A single turn carries every row of the set below to another of its rows. Some are shown first; where does it send the rows asked next?
sur: [-2.55 -1.87  0.39  3.00 -0.84 -0.26 -2.07  1.26  1.26  0.11  0.27  1.46
 -2.43 -0.61  2.24 -2.22 -0.35 -1.51  1.31 -1.17  0.37 -0.56 -0.59 -1.32
  0.95 -0.16  1.44  3.10  1.76  3.45  0.26  0.24  1.16  2.51 -0.73]
Kek: [-3.17 -1.59  1.47  2.61 -0.16 -0.46 -2.48  1.65  0.09  0.43  0.15  1.34
 -2.42  0.12  1.58 -2.11  0.79 -1.54  1.69 -1.42 -0.42 -0.85 -0.86 -1.27
 -0.08  0.16  0.92  2.89  1.09  2.68 -0.78  0.10  1.98  2.10  0.07]
niv: [-0.15  1.27 -1.16  0.00 -1.00 -3.54 -1.68 -0.53  0.32  2.68  1.66  0.94
 -0.02  0.48 -0.92  0.30 -3.47  2.37 -0.47 -0.78 -0.23  1.02  1.13  2.82
 -1.28 -2.83  0.65  0.24 -0.55  0.04 -0.85  2.10 -3.24 -0.22  1.16]
reru: [-2.25 -0.95 -0.59  3.08 -1.64 -0.49 -1.66  1.28  1.74 -0.17 -0.87  1.12
 -1.99 -0.49  1.33 -1.67  0.45 -1.01  0.76 -2.03  0.24 -1.45 -0.57 -1.22
  1.59  0.71  0.90  2.76  1.97  2.86  0.42 -0.32  2.01  1.81 -0.41]
Fak: [-0.19  1.21 -0.65 -0.12 -0.63 -3.40 -1.74 -0.17 -0.41  2.18  2.20  1.58
 -0.35  0.44 -0.69  0.59 -3.49  2.85 -0.94 -0.48 -0.65  0.88  1.43  2.62
 -1.63 -1.34  0.80  0.48 -0.16 -0.12 -0.28  2.07 -3.60 -0.09  1.17]
Sani: [-1.18  0.42  0.21  0.53  1.41 -3.07  1.00  1.32  2.44  2.06  2.10 -0.84
 -0.05 -0.90  0.00 -1.24 -2.07 -2.03  1.81 -1.70 -2.00  3.14 -0.52 -1.61
  0.08 -1.58  1.91  0.18 -2.38 -1.78 -1.83  0.48 -3.22 -1.47 -0.23]
Muga: [-2.97 -0.91  0.15  3.04 -1.22 -0.63 -2.61  1.29 -0.14  0.41 -1.10  1.69
 -1.86  0.51  0.92 -2.24  1.48 -1.03  1.28 -1.90  0.13 -1.19 -0.12 -0.62
  0.63  0.36  0.71  2.27  1.20  2.68 -0.91 -0.76  2.60  1.61 -0.15]
Magu: [-2.76 -0.86  0.28  3.33 -1.05 -0.76 -2.48  1.21  0.62  0.30 -1.14  1.28
 -1.97  0.24  0.61 -1.88  1.54 -0.90  1.54 -2.12  0.14 -1.59 -0.51 -0.45
  0.61 -0.18  0.76  1.99  1.02  2.58 -0.94 -0.37  2.77  1.65  0.33]
sidir: [-0.59  0.45 -1.29  0.33 -0.64 -3.08  0.70 -0.04  0.49  2.42 -0.50  2.49
  0.56  1.24 -0.54  0.01 -1.06 -0.61  0.88 -1.00  0.80  2.03  3.42  1.70
 -0.68  0.16  1.90 -3.44 -2.36  0.76  0.35 -0.94 -3.08 -0.60 -2.07]
Laz: [-1.07 -0.12  0.35 -0.80  1.08 -2.55  2.19  0.69  2.92  2.05  1.81  0.18
  0.16 -0.33 -0.68  1.34 -1.23 -1.79  2.36 -1.19 -0.91  1.87  0.35  0.27
 -1.08 -1.31  1.89 -1.99 -3.00  0.23 -0.21  1.20 -3.19 -0.82 -1.08]
nefa: [-2.71 -0.94  0.70  3.23 -1.04 -0.61 -2.52  1.42  0.60 -0.18 -0.72  1.52
 -2.01  0.11  0.68 -1.54  1.47 -0.72  1.53 -1.86 -0.20 -1.68 -0.51 -0.41
  0.27  0.49  0.84  2.31  1.38  2.35 -0.60 -0.13  2.63  2.00  0.59]
telot: [-3.14 -1.57  1.22  2.85 -0.34 -0.45 -2.31  1.47  0.66  0.42  0.03  0.94
 -2.30 -0.05  1.34 -2.09  0.79 -1.71  1.99 -1.67 -0.13 -0.71 -1.15 -1.09
  0.21 -0.56  0.92  2.69  1.01  2.66 -1.16  0.26  2.16  2.09  0.12]
Fota: [-0.15  0.69 -1.19  0.95 -0.50 -3.24  0.88 -0.01  2.48  2.00 -0.19  1.31
  0.53  0.59 -1.60  0.99 -0.91 -0.29  1.65 -1.00  0.60  1.39  2.79  2.19
 -0.84 -1.25  2.17 -3.72 -2.33  0.26  0.01  0.09 -2.50 -0.03 -1.20]
sen: [-1.28  1.30 -1.36 -1.89 -0.91 -2.71  0.03  0.05 -0.94  3.64  1.63  0.75
  0.48  1.10  0.01  0.02 -3.28  0.86 -1.30 -1.61 -1.55  1.48 -0.59  0.79
 -0.63 -1.03 -0.56  1.44 -1.09 -0.07 -1.09  1.23 -3.56 -2.27  0.43]
pive: [-1.58  0.55 -0.43  0.41  1.02 -3.01  0.98  1.11  1.06  2.85  1.56 -0.24
  0.54  0.06  0.50 -2.23 -2.40 -2.53  1.22 -1.69 -1.63  3.68 -0.10 -1.80
  0.42 -1.19  1.58  0.02 -2.47 -1.37 -2.07 -0.35 -3.47 -1.99 -1.09]
difa: [-0.41  1.19 -1.69 -0.26 -1.35 -3.51 -1.74 -0.44 -0.72  3.25  1.12  1.49
  0.24  1.10 -0.47 -0.30 -3.69  2.08 -0.79 -0.84  0.09  1.54  1.45  2.57
 -0.98 -2.43  0.40  0.15 -0.52  0.32 -1.00  1.29 -3.38 -0.48  0.46]
Karom: [-0.16  1.30 -0.39  2.36  0.44 -4.35 -1.37  0.48  0.51  0.13  0.67  2.34
 -0.23  0.15 -1.01 -1.20 -1.50  1.36 -0.15 -0.72 -0.59  1.69  3.76  1.30
 -0.83  1.85  2.94 -1.71 -0.70 -1.91 -0.16 -0.87 -3.06  0.01 -0.03]
tebul: [-3.27 -1.75  1.13  2.75 -0.47 -0.41 -2.49  1.51 -0.26  0.67 -0.08  1.66
 -2.20  0.42  1.69 -2.55  0.90 -1.90  1.47 -1.53 -0.15 -0.64 -0.70 -1.24
  0.24 -0.03  0.85  2.74  1.01  3.02 -0.99 -0.36  1.86  1.90 -0.20]
Zufug: [-0.40  0.42 -0.15  0.17  0.28 -2.98  0.69  0.36  0.33  1.14  0.83  2.93
  0.00  0.97 -0.69  0.73 -0.85  0.06  0.34 -0.52 -0.10  1.38  3.49  1.66
 -1.65  1.94  2.33 -2.60 -1.81  0.57  0.96 -0.45 -3.68 -0.13 -1.42]
sokur: [-0.89  1.26 -0.94 -1.53 -0.40 -2.93  0.04  0.19  0.50  2.82  2.26  0.09
  0.14  0.11 -0.57  1.00 -3.21  1.30 -0.68 -1.63 -1.83  1.09 -0.81  0.91
 -0.92 -1.55 -0.01  1.50 -0.96 -0.46 -0.84  2.38 -3.17 -1.67  1.24]
fenil: [-0.01  0.78  0.03  0.46  0.55 -3.20  0.84  0.29  2.35  0.65  1.09  1.80
 -0.12  0.02 -1.72  1.74 -0.67  0.50  1.19 -0.74 -0.14  0.78  2.77  1.94
 -1.78  0.53  2.67 -3.12 -1.92 -0.06  0.91  0.55 -2.99  0.40 -0.72]
devat: [-2.54 -1.73  0.39  3.11 -0.94 -0.28 -2.13  1.34  1.50  0.08  0.23  1.07
 -2.37 -0.58  2.12 -2.09 -0.32 -1.42  1.43 -1.25  0.37 -0.50 -0.54 -1.20
  1.05 -0.41  1.27  3.15  1.89  3.28  0.14  0.29  1.21  2.52 -0.70]
novi: [ 0.00  1.79 -1.51  2.98 -0.38 -4.27 -1.36  0.26  1.70  1.03 -0.38  1.27
  0.39  0.13 -1.43 -1.63 -1.57  0.72  0.78 -1.11  0.30  1.96  3.36  1.62
  0.20 -0.88  2.61 -2.33 -1.26 -1.70 -1.18 -0.90 -2.32 -0.02 -0.27]
Lobi: [-0.59  0.94 -0.98 -0.33 -0.92 -3.38 -1.73 -0.32 -1.28  2.77  1.83  1.97
 -0.04  1.00 -0.19 -0.16 -3.74  2.34 -1.27 -0.70 -0.34  1.42  1.75  2.53
 -1.40 -0.99  0.62  0.51 -0.27  0.24 -0.49  1.42 -3.89 -0.45  0.50]
dusas: [-3.14 -1.51  0.94  2.79 -0.70 -0.41 -2.36  1.44  0.37  0.83 -0.26  1.07
 -2.01  0.22  1.40 -2.43  0.93 -2.06  1.93 -1.71 -0.02 -0.55 -1.01 -0.93
  0.49 -0.86  0.78  2.59  0.91  2.97 -1.32 -0.12  2.02  1.93 -0.16]
Bopav: [-1.16 -0.09  1.02 -1.34  1.70 -2.25  2.28  1.07  1.55  1.56  2.61  1.36
 -0.36  0.07 -0.12  1.24 -1.34 -1.58  1.26 -0.84 -1.58  1.99  0.77 -0.25
 -1.67  1.09  2.07 -1.42 -2.44  0.25  0.50  1.00 -3.98 -0.72 -1.28]
ramuv: [-0.90  1.24 -0.74 -1.75 -0.26 -2.69  0.03  0.40 -0.71  2.83  2.38  0.85
  0.04  0.60 -0.11  0.56 -3.31  1.16 -1.26 -1.37 -2.06  1.05 -0.53  0.76
 -1.16 -0.25 -0.09  1.73 -0.78 -0.30 -0.75  1.94 -3.63 -1.92  0.83]
Lemim: [-1.21 -0.04 -0.53 -0.93  0.18 -2.46  2.12  0.46  1.81  3.22  0.86  0.54
  0.73  0.52 -0.13  0.22 -1.52 -2.64  2.07 -1.42 -0.38  2.81  0.66  0.06
 -0.41 -1.46  1.32 -2.04 -3.16  0.85 -0.68 -0.04 -3.36 -1.44 -2.05]
fudov: [-2.66 -1.83  0.15  3.11 -1.03 -0.34 -2.20  1.12  1.28  0.39 -0.05  1.43
 -2.35 -0.42  2.25 -2.41 -0.47 -1.56  1.25 -1.30  0.54 -0.41 -0.55 -1.19
  1.08 -0.21  1.22  3.19  1.73  3.47  0.09  0.14  1.27  2.42 -0.85]
Favu: [-1.44 -0.35  0.00 -1.41  0.91 -2.28  2.12  0.87  0.21  2.83  1.51  1.69
  0.28  0.91  0.55  0.22 -1.46 -2.27  1.06 -1.05 -0.82  2.77  1.17 -0.48
 -1.03  0.79  1.50 -1.58 -2.75  1.01  0.08 -0.35 -4.16 -1.26 -2.38]
peti: [-2.41 -0.93 -0.50  2.98 -1.49 -0.59 -1.61  1.39  1.58 -0.23 -0.85  1.39
 -2.04 -0.46  1.44 -1.52  0.40 -0.97  0.71 -1.86  0.07 -1.55 -0.66 -1.25
  1.25  0.92  1.08  3.01  1.96  2.67  0.38 -0.16  1.78  1.71 -0.40]
riki: [-1.62  0.32  0.36 -0.12  1.82 -2.84  0.83  1.42  0.28  2.22  2.30  0.52
  0.09 -0.08  0.94 -2.00 -2.22 -2.25  0.54 -1.48 -2.31  3.69  0.18 -1.93
 -0.16  0.82  1.81  0.66 -2.12 -1.39 -1.48 -0.34 -4.13 -1.84 -1.04]
pelo: [-0.11  1.54 -1.19  2.56 -0.19 -4.22 -1.46  0.24  0.09  1.14 -0.39  2.22
  0.34  0.75 -0.76 -2.02 -1.65  0.75 -0.06 -1.05  0.23  2.24  3.94  1.41
 -0.07  0.87  2.62 -2.03 -1.08 -1.40 -0.89 -1.46 -2.86 -0.31 -0.79]
vepi: [-1.27  0.56  1.07  0.18  2.23 -2.95  1.07  1.57  1.73  1.23  2.98 -0.05
 -0.36 -0.80  0.34 -1.03 -2.19 -1.65  1.23 -1.23 -2.61  3.02 -0.29 -1.71
 -0.65  0.44  2.09  0.59 -2.18 -1.92 -1.35  0.60 -3.78 -1.39 -0.22]
Sizi: [-2.88 -0.96  0.51  2.94 -0.82 -0.52 -2.52  1.43 -0.25  0.13 -0.71  1.81
 -2.19  0.39  0.93 -1.91  1.42 -0.97  1.02 -1.77 -0.23 -1.44 -0.26 -0.63
  0.39  1.04  0.87  2.40  1.43  2.54 -0.45 -0.63  2.35  1.88  0.14]
Geb: [-2.46 -0.94 -0.55  2.94 -1.74 -0.47 -1.62  1.25  1.25  0.00 -0.92  1.67
 -2.11 -0.30  1.63 -1.74  0.32 -1.04  0.54 -1.70  0.26 -1.40 -0.37 -1.25
  1.35  1.10  1.00  2.85  2.01  2.79  0.45 -0.37  1.81  1.54 -0.61]
Nugi: [-2.45 -1.83  0.23  3.08 -1.02 -0.26 -2.10  1.13  1.56  0.21 -0.18  1.22
 -2.26 -0.58  2.11 -2.29 -0.27 -1.59  1.36 -1.22  0.51 -0.35 -0.67 -1.26
  1.09 -0.51  1.29  3.15  1.77  3.46  0.02  0.19  1.30  2.50 -0.85]
kimok: [ 0.28  1.69 -0.59  2.83  0.52 -4.40 -1.46  0.35  2.07  0.05  0.59  1.49
 -0.13 -0.37 -1.68 -0.75 -1.49  1.41  0.57 -0.77 -0.31  1.38  3.27  1.51
 -0.58  0.19  3.14 -2.15 -0.97 -2.24 -0.50 -0.07 -2.61  0.22  0.50]
patu: [-2.34 -0.91 -0.61  3.03 -1.67 -0.57 -1.58  1.16  1.39  0.01 -1.02  1.33
 -1.86 -0.39  1.46 -1.84  0.35 -1.12  0.72 -1.94  0.37 -1.39 -0.54 -1.14
  1.49  0.78  0.99  3.01  1.88  2.76  0.31 -0.52  1.98  1.59 -0.52]
luto: [-1.04  1.55 -1.68 -1.34 -0.84 -2.94  0.15  0.09  0.19  3.67  1.50  0.07
  0.59  0.66 -0.44  0.26 -3.17  0.87 -0.60 -1.92 -1.15  1.37 -0.80  0.97
 -0.43 -2.30 -0.19  1.19 -1.22 -0.32 -1.39  1.65 -3.21 -2.05  0.81]

pelo turns into riki
Zufug turns into Bopav
Now these:
luto turns into difa
nefa turns into telot

